A single turn carries every row of the set below to another of its rows. Some are shown first; where does it send the rows asked next?
sogol: [ -1   2  24 -13 -15   2 -18 -22   9 -22  -9  -6  -9   8  -1  -6]
dad: [ 14  14  19  13   4   9 -25 -19   9 -28   3 -10 -19   1   5  -6]
bov: [  6  13  19  14  -7  14 -30 -17   1 -30  -3 -13 -18   6  -3 -10]
lape: [  3   5  22 -16 -13  -3 -10 -23  14 -17  -5 -10 -14   4   0  -6]
sis: [  4  11  25  -3   6  21 -10 -12  13  25  -8  -9  -3 -30 -15  -4]
bida: [ -7   8  26  -1  -9  29 -20  -8   0  19 -18 -11   0 -22 -24  -8]
zupo: [  0  24  19   8  -1  34 -13 -14   4  11  17 -24  -6  14   3   3]
zul: [ -2  22  20  10  -1  37 -18 -13   2   8  15 -20  -3  16   2   3]
tatu: [  6  16  17  13 -13  12 -25 -17  -1 -27  -4 -19 -22   6  -6 -12]
Dib: [ 16  17  18  11   4   5 -19 -20  11 -24   5 -14 -22  -2   5  -7]
Tuvuf: [ -2  23  19   9  -4  36 -16 -13   1   9  15 -23  -5  15   1   2]
ser: [  0  22  20   9   1  36 -16 -14   4   9  18 -21  -4  14   4   4]
res: [  6   2  24  13   7  15 -23  -2   7  27  -8   5  -6 -20  -6  -2]
mevon: [ -1  22  20  10   1  37 -18 -14   3   8  17 -20  -3  15   4   4]
Povul: [ -2  22  20   9  -3  37 -17 -13   1   8  15 -22  -4  16   2   2]
faba: [  1   5  29   0  10  28 -23 -11  10  17 -11   1   5 -26 -13  -1]
Geter: [  1  12  24  -4  -2  21  -8 -11   8  25 -11 -14  -5 -28 -19  -6]
mim: [ -3   2  23  14  -9  19 -27   1  -4  26 -16  -1  -7 -14 -16  -7]
Zum: [ -2  -1  25  15  -3  20 -30   0  -2  23 -14   5  -4 -15 -12  -4]
fum: [  0   1  25 -13 -11   3 -20 -23  11 -23  -8  -4  -8   8   1  -5]
fifit: [  1   6  20  10  -8  12 -15   0   1  32 -12  -6 -14 -19 -15  -7]
bamub: [  4   3  24 -14  -7  -1 -15 -24  15 -20  -4  -4 -10   4   4  -3]
Mife: [ -6   5  28   1  -4  32 -26  -9   1  15 -18  -5   4 -21 -22  -6]
duro: [  6   4  22  11   5  11 -17  -2   7  31  -7   1 -10 -22  -7  -3]
vuge: [ 10  13  20  15   0  13 -30 -18   5 -30   0 -10 -17   4   2  -8]
kaba: [ 15  19  16  10  -2   3 -14 -19   9 -21   4 -20 -26  -2   2  -9]
Medaf: [ -1  24  19   9  -3  35 -14 -13   2  10  16 -24  -6  14   2   2]
lurup: [ 12  20  15  10  -9   4 -14 -18   5 -21   1 -23 -28   1  -3 -11]
Gusa: [ -1   4  23 -14 -17   1 -15 -22   9 -20  -9 -10 -11   8  -3  -7]
Kugal: [  8  19  16  11 -13   8 -19 -17   1 -24  -2 -23 -26   4  -6 -13]
koli: [  1   5  22 -15 -16  -2 -12 -23  11 -18  -7 -11 -13   6  -2  -7]
Pegum: [  4   8  27  -1  11  24 -16 -12  13  21  -8  -3   1 -30 -12  -1]
Dumuk: [  4   5  23 -15  -9  -3 -11 -24  15 -18  -4  -8 -12   4   3  -4]
Pudu: [  2   2  25 -13  -8   1 -18 -24  14 -22  -5  -3  -8   6   3  -4]
Gon: [ -4  11  24  -3  -9  24 -13  -9   3  23 -15 -15  -4 -25 -24  -8]
rud: [  2   0  25  15   4  18 -28  -1   3  24 -11   7  -4 -17  -8  -2]
silak: [  1  23  19   8   1  35 -14 -14   4  10  18 -22  -5  13   4   4]
pimob: [ -3   4  29   2   3  31 -27 -10   5  14 -15   0   7 -23 -17  -3]
kiz: [  5   6  21  10  -1  10 -14  -1   5  33  -9  -4 -13 -21 -11  -5]
Dun: [ -2   4  22  12 -11  15 -21   1  -3  29 -15  -5 -11 -16 -17  -8]

rud -> Zum
dad -> vuge
Where do these go?
Medaf -> zupo
Mife -> bida
koli -> lape

A single turn carries every row of the set below to another of its rows. Some are shown first; where does it send the rows asked next?
nezat: [-10   3  -3  -8   3  -8  16  -4 -20   1 -10  12   2 -16  11   0  20]
kezu: [  3   5   0  25   6 -17  -5   2  10  -6  -2  -7  -1 -11  -8  22 -13]
tuzu: [ -4   4  -3  15  11  -6   4  -3  -1  -9   0  -8  -2  -7 -24  21 -12]
goza: [ -8   7 -13 -16  -5   4   9  17  -4 -16 -16  16  -8 -15   9  10  15]
kige: [ -8   1   0  -1   1 -15   9   0 -11   2 -11  14   3 -20  24   1  20]
Voga: [ -4   1  -1  12   2 -17  -8 -12   1 -15  -9   5  -9  -7 -22  25 -17]
Rako: [-10   2   2 -28   6  -6  -3  -6  -7 -12 -18  14   3  -9 -12 -13   8]
moki: [  4   3 -11 -20  -9  -4  -5  -8   1 -11 -12   4  -1   0  -4  35 -12]
ros: [ 17   7 -17  13   8 -10  14  -5   7  -9   0 -15  -1 -10 -17   3  -7]
suz: [ 10   7   2 -23  -8 -18 -16   1  -6   0 -11  10   7 -10   5  -9   9]
Vimov: [ -8  -8 -23  -9  12  -6  12 -12   7 -18   2  -5  16  -3  12   7  14]
gog: [ -4  -1   1  15   2 -19 -11  -9   6 -15 -10   6  -9  -7 -15  25 -16]
tivap: [ -1  -9 -12  21  16   9  -3   1   0  -7  -1 -13 -14 -10 -11   4  -7]
fugos: [ 10   2 -27  10   3 -14   7   0  16 -29   3  -6   3  -6  -8   6   6]
Goz: [  5 -18  -6  -1   7  -6 -11 -24   5   1 -20  -1  -9 -13  22   3  -9]
tufom: [ 13  -1 -21 -10  -1 -18   7 -14   5  -6   3  -6  18  -4  18   9  10]
Vid: [  9 -16 -15  19   5  -5 -12 -13 -10   0   1 -10 -13  -9   1  -5   0]
Muv: [-10  -4  -9 -10   0  -4 -11   0  16 -20 -14   8   0  -4   8  32  -9]
bam: [  2   8   1 -14  -3 -11  15  -9  -7  -3 -33  18 -14 -22   4   3   1]
tobe: [ 17  -3 -10  20   4  -2  -7   0  -2   4  -1 -15 -12 -11  -5   5 -11]
Vitu: [  7   8  -3 -32  -6  -8  -7  -1  -7  -7 -16  12   2  -8  -8 -10   6]
Donos: [  3   2   7 -15  -1 -22 -17   0   7  -7 -20  15   6 -15  12 -12   5]
makiz: [  6   0 -15  22  16 -10   9   2  20 -17  -2 -12   0 -13  -6   2  -4]
lis: [ -9   2   2  -7   4  -8  10  -5   3 -10 -34  21 -14 -25  12   2   4]
vivu: [  2 -19 -15  17  10  -1 -10 -13 -11  -4   2  -9 -13  -9  -3  -5   2]
rubuf: [ 16   5 -28   7   0 -15   8  -2  13 -25   4  -6   3  -5 -10   6   4]
vumo: [-18  -4   1 -20   9  -4 -10   5  -1 -16 -12  14   6  -9   0 -12  15]
vezaf: [  6  11 -12 -14 -14  -4   6  16  -4  -8 -16  16  -7 -16  16  12  12]
Teru: [ -7  -1   1 -17   3  -9 -17  10  12 -18 -19  16   3 -13  10 -11  10]
Ritab: [ -2 -18 -10 -12  12   5   0 -29  -7  -1 -18  -3 -10  -8   3   3  -7]

Goz -> Muv
vezaf -> kige
Where do these go?
ros -> tobe
gog -> fugos
vumo -> Rako

A single turn carries every row of the set below to another of its rows. Some are shown first; where does it send the rows asked next?
pepu: [  1 -13  -1  -4 -16 -12 -14 -16   8 -23   9 -11  20  29 -11   2   3  23
   0 -25 -10  -6  19   6  -1 -14   9]
Lato: [ -1  -7 -25 -23  -1 -14 -11 -10  -4  -4  -8 -15  24   2   0   5  -6   0
  15  -4 -17  14   2  12   2  15   0]
mes: [ -2 -11  22 -11 -21 -15   9  -4  -3  16   7  -5   3  11   2   2   2  11
  -6  -5  -7   7  -2   5  10 -18 -17]
Vogas: [ -2 -21  -6 -23   0   1 -12 -22  -8   0   5   2   3  12 -14  -2  11  25
  -2  -6   4  -8 -11  -3 -17   0  17]
leziv: [ 10 -10  14   7 -18 -26  -5 -10   2  -1  11  -4  20  30  16  -6  21  -1
  -3   0 -24  16   2  -4  -7  -6  -4]
kazem: [ 12 -10 -21 -14 -12  -8 -11 -18  11   1 -10   3  14  16 -15  18 -10   0
   3  -2 -15   5   4  10  -9   9  -8]
koz: [  2  -5  -5 -12 -11 -16 -15  -4   2 -27   6 -17  19  29   4  -8   8  19
   2 -25 -11   1  21   3  -1 -10  20]
Pibes: [  4  -2  -3  -2  17  -7   4 -12  -8  -9   2  -2   5   6   1   4   1  -4
  -5  -7  -7   6 -21   6  24  12  33]
sodip: [ 13   6  11  -5  -9 -15  -3 -22  12   1   9 -21  28  30  -3  -1  -2  -5
   1 -11   1  12   3 -10   5  -1 -13]
ruzub: [  5 -16  15  -5  18  -3   5 -10   3  -6  16   2  25   2 -12  -8   7 -11
  -6 -14  -3  -9  -6  15 -10 -22   3]
Guma: [ -7 -11  17  10 -29  -3 -10 -19   2 -10   5  -1  10  14   0   2  11  -3
 -19   0  -2  13  11   5  -4  -4 -20]
sasu: [ -5   8  15 -13 -12  -3   3   6   3   1   2 -16  -5  20  13  -6  -9   5
 -13 -13   4  20   0   1   8 -12 -11]
kiles: [ -2  -7   6  -8   9  -2  -1  -6  -1 -26  10   0   9  10  -2 -16  -4 -29
   0  -9  -5   7  -6   5   1 -27  15]
sotas: [  1  -9   5 -13 -18 -13 -15  -2  -2 -28  -2  -2  12  13  -4  -2  14  24
 -10 -20   0  -2  29  12  -4  -7   9]
gaf: [ 22  12  -4   1 -14 -14  12 -28  -8  -3   0   5  17   1  -1  -6  -1  -9
   9  12 -11  -1  -3   3   5  14   2]
Pasiz: [  3 -15   6  -4 -15 -27 -11  -7  -1 -23   3  -1  19  15  -7   1  12  26
   4 -19 -15  -4  22  13   2 -11   8]
zod: [ -6  -1  12  -8  -5 -11   4   2   2   5  11 -23   6  24  18  -7  -5  10
   0 -15 -11  20 -12  -2  11 -14  -7]
fad: [  4   1   0  -1   6   9   2 -12  -3  -7  -1   7  -6   9  -5   9   2  -6
 -28  -4   6  -2  -9  10  11  11  28]
zuri: [ -5  -8  -5  -9  22 -12 -11  -7  -7  -4   5  -2   9  13  -2  -9   5  29
   6 -14  -9  -1 -15   9 -18   7  21]
vego: [ -8 -12 -24 -14 -12  10 -18  -9   3 -11  -9  -6   9   7   0  10  -2   3
 -13  -4  -7  13   7  15 -16  15  -5]
Rep: [  9  11  -6  12  -8  10   3 -31   1 -18   2  -2  12   3   1  -4  -8  -2
  -6   1  -1   9 -10   3  -1  19  -5]
Dak: [ -7 -11   7   1  17   0   2  -5   1 -15  19  -5  20  11  -1 -15   0 -20
  -5 -14 -11  -4  -5  16  -9 -26  13]
Pumaz: [ -1 -12  -6  -2   8   7   4 -15  -7   1  13  -5   6  15   6   4  14  -2
 -23  -4  -9  -7 -16   6   7   7  38]
zevo: [-13   7  -7  -1  15  -6 -12  -9  -2 -10  -2   2  -3  18 -15  -5 -21  15
   5 -12   0  -4  -4  17  -9   3  16]
Gake: [ -8 -13  15  -7 -16  -5   6  -4   3  16  17 -18   8  24  13  -3   5  14
 -11 -11 -12   8  -8   1   1 -18 -10]
bas: [  9   4  -9   5  -3  -8   7 -21 -13  -9   9  -9  23  -2  20 -15  12   1
   6   6 -21   8 -12   5  -2  19   9]
Nefum: [  5 -13 -20 -10  -7 -19 -13   2  -2  -8 -12   7  10   9  10   6   7   3
   3   2 -30  17   3  16 -14  13   3]
tesav: [  8  -5   2  -2   6 -13   8  -5 -13   2   1  12   0   6   4   4  14  -6
 -16   3 -12  -6  -7  14  12   8  36]
sava: [ -4  11   8  -9  -9  -5  -5  -2  -2  -2   9 -27  24  21  19 -14  14  -6
 -19  -8   4  12  18   3  -9   5  -2]
Dilil: [  4  -1   0 -18 -11 -17 -15  -6   0 -32  -3 -11  15  15  -6  -4   2  19
   4 -25   2   5  24   4   9  -6  11]
lok: [ -2   1  21 -15 -18 -16   7  12  -6   8   0  -4  -5  12  16  -7   5   6
 -13  -4  -4  14   6   6   5 -14  -9]
gata: [-14   3 -11 -12  -5  -9 -12  -2 -13  -8  -3   9 -13  21  -4 -11  -6   4
  -3   2  -6  -8   9  13 -14  -5  29]
Dof: [ 10 -11  11 -19   3   1  -1  -5  -1 -23   5  10   5   6  -4 -14   9 -25
 -10  -6   5   6  -3  -1  -7 -25  12]
maf: [  9   2 -10  -1 -19  14   7 -32  -5   0  12  -7  19   6   6  -7  11  -3
 -16   8  -4  -8   0   2 -13  13   4]
tuki: [  6 -10   0  -2   3  -2   8 -25  -6   5   6   4   7   7 -15  14   2  -5
 -11  -1  -4 -11 -14   8  21   5  26]
gevur: [ 17 -16  17 -18  12 -10   4  -4  -3 -11   8  12  17  -2  -6 -11  18 -14
  -7  -8   1  -1  -5   6 -10 -21   8]
kuf: [  4 -10 -28 -22  -9  -4 -11  -4   2   7  -1 -11  20  21   9   4   7   1
  -8  -1 -21   1  10  12 -23  10   9]
gura: [ 15  13  -7   9 -13  -1   5 -12  -6 -11   3   6   6  11  21 -13  11  -6
 -15  10 -16   4   1   7 -17  16  12]
Lobok: [ -3 -12  -7 -26 -10 -18  -9 -17 -18  -3  -4  11  -5   9 -15  -6   2   9
  14   5  -5  -6  -2  -1  -1  -6  23]
Tabet: [ -8   4  17  -1 -12 -24  -4  -6 -12 -12  -1 -12  21  -1   9  -9   7  -6
   3  -1  -4  21  13  10  13   4 -13]

kazem -> kuf
koz -> Dilil
Where do these go?
mes -> Gake
Vogas -> zuri
maf -> bas
Guma -> leziv
Dof -> gevur
tesav -> tuki

